data =
8,-18,23,14,-35,13,-16,-31,-2,-20,17
8,-18,22,14,-35,13,-16,-31,-2,-20,17
7,-20,14,16,-28,14,-9,-25,-2,-15,15
5,-15,27,12,-32,7,-10,-18,-3,-14,21
8,-22,18,5,-18,3,8,13,-5,5,11
8,-18,21,15,-36,14,-17,-33,-2,-21,16
5,-23,17,7,-19,6,2,1,-3,-3,16
4,-10,28,12,-24,0,2,1,-4,-3,24
8,-15,24,9,-22,1,6,9,-4,2,18
7,-17,27,14,-41,13,-22,-38,-2,-24,17
4,-25,10,10,-17,11,0,-10,-3,-7,14
data[0][0]	8
data[2][10]	15
data[3][3]	12
data[9][7]	-38
data[2][3]	16
data[10][6]	0
data[5][6]	-17
data[1][7]	-31
data[:, 9]	[-20, -20, -15, -14, 5, -21, -3, -3, 2, -24, -7]
data[4][7]	13
data[1][3]	14
data[9][9]	-24
data[1][10]	17
data[9][4]	-41
data[4][8]	-5
data[4][10]	11
data[6]	[5, -23, 17, 7, -19, 6, 2, 1, -3, -3, 16]
data[8][7]	9
data[9][6]	-22
data[:, 1]	[-18, -18, -20, -15, -22, -18, -23, -10, -15, -17, -25]
data[2][1]	-20
data[1][2]	22
data[4][5]	3
data[6][1]	-23
data[8][2]	24
data[7][5]	0
data[6][8]	-3
data[8][10]	18
data[8][4]	-22
data[4]	[8, -22, 18, 5, -18, 3, 8, 13, -5, 5, 11]
data[1][4]	-35
data[3]	[5, -15, 27, 12, -32, 7, -10, -18, -3, -14, 21]
data[9][2]	27
data[7][0]	4

grid =
[[ 10  13   9   8   0   4   6  -5  -9  -1  -6   1 -15  -6  10]
 [ 18  24  14   7   3   8  11  -5  -8  -6  -5  -2 -20  -4  15]
 [ -3  -4  -3  -6  -2  -2  -1   4   2  -1   5   0   5   6  -1]
 [ 18  23  14   6   2   7  11  -5  -8  -6  -6  -2 -19  -4  14]
 [  8  11   7   8   0   3   4  -5  -8   0  -6   1 -13  -7   8]
 [ 14  18  12   7   1   6   8  -5  -9  -3  -6  -1 -17  -6  13]
 [ -4  -5  -4  -7  -3  -2   0   6   3  -1   7   0   7   8  -1]
 [ -2  -2  -2  -4  -1  -1   0   3   2  -1   3   0   3   4  -1]
 [  9  12   8   8   0   4   4  -5  -8   0  -6   1 -13  -7   9]
 [ 16  20  13   7   2   7  10  -5  -9  -5  -6  -1 -18  -5  14]
 [ 18  23  15   6   2   7  11  -5  -8  -6  -6  -2 -19  -4  15]
 [ -8 -34 -13   8 -46  11   3   6  11 -12  14   1  32  21   2]
 [ -1  -1  -1  -2   0  -1   0   2   1   0   2   0   2   2  -1]
 [ 12  16  10   7   1   5   7  -5  -9  -3  -6   0 -16  -6  12]
 [ -9 -18  -8  -5 -17   2   3   8   6  -4  11   1  18  15   2]
 [  0   1   1   2   0   0   0  -1  -1   0  -1   0  -1  -1   1]]
grid[0][0]: 10
grid[2][11]: 0
grid[3][5]: 7
grid[4][10]: -6
grid[13][11]: 0
grid[8][13]: -7
grid[3][2]: 14
grid[8][14]: 9
grid[:, 2]: [9, 14, -3, 14, 7, 12, -4, -2, 8, 13, 15, -13, -1, 10, -8, 1]
grid[2]: [-3, -4, -3, -6, -2, -2, -1, 4, 2, -1, 5, 0, 5, 6, -1]
grid[5][9]: -3
grid[2][3]: -6
grid[5][13]: -6
grid[7]: [-2, -2, -2, -4, -1, -1, 0, 3, 2, -1, 3, 0, 3, 4, -1]
grid[14][12]: 18
grid[:, 6]: [6, 11, -1, 11, 4, 8, 0, 0, 4, 10, 11, 3, 0, 7, 3, 0]
grid[8][2]: 8
grid[7][0]: -2
grid[3][12]: -19
grid[7][2]: -2
grid[9][3]: 7
grid[14][9]: -4
grid[6]: [-4, -5, -4, -7, -3, -2, 0, 6, 3, -1, 7, 0, 7, 8, -1]
grid[6][3]: -7
grid[10][13]: -4
grid[10]: [18, 23, 15, 6, 2, 7, 11, -5, -8, -6, -6, -2, -19, -4, 15]
grid[6][1]: -5
grid[:, 8]: [-9, -8, 2, -8, -8, -9, 3, 2, -8, -9, -8, 11, 1, -9, 6, -1]
grid[0][4]: 0
grid[:, 4]: [0, 3, -2, 2, 0, 1, -3, -1, 0, 2, 2, -46, 0, 1, -17, 0]
grid[14][13]: 15
grid[2][14]: -1
grid[:, 1]: [13, 24, -4, 23, 11, 18, -5, -2, 12, 20, 23, -34, -1, 16, -18, 1]
grid[14][1]: -18
grid[14][5]: 2
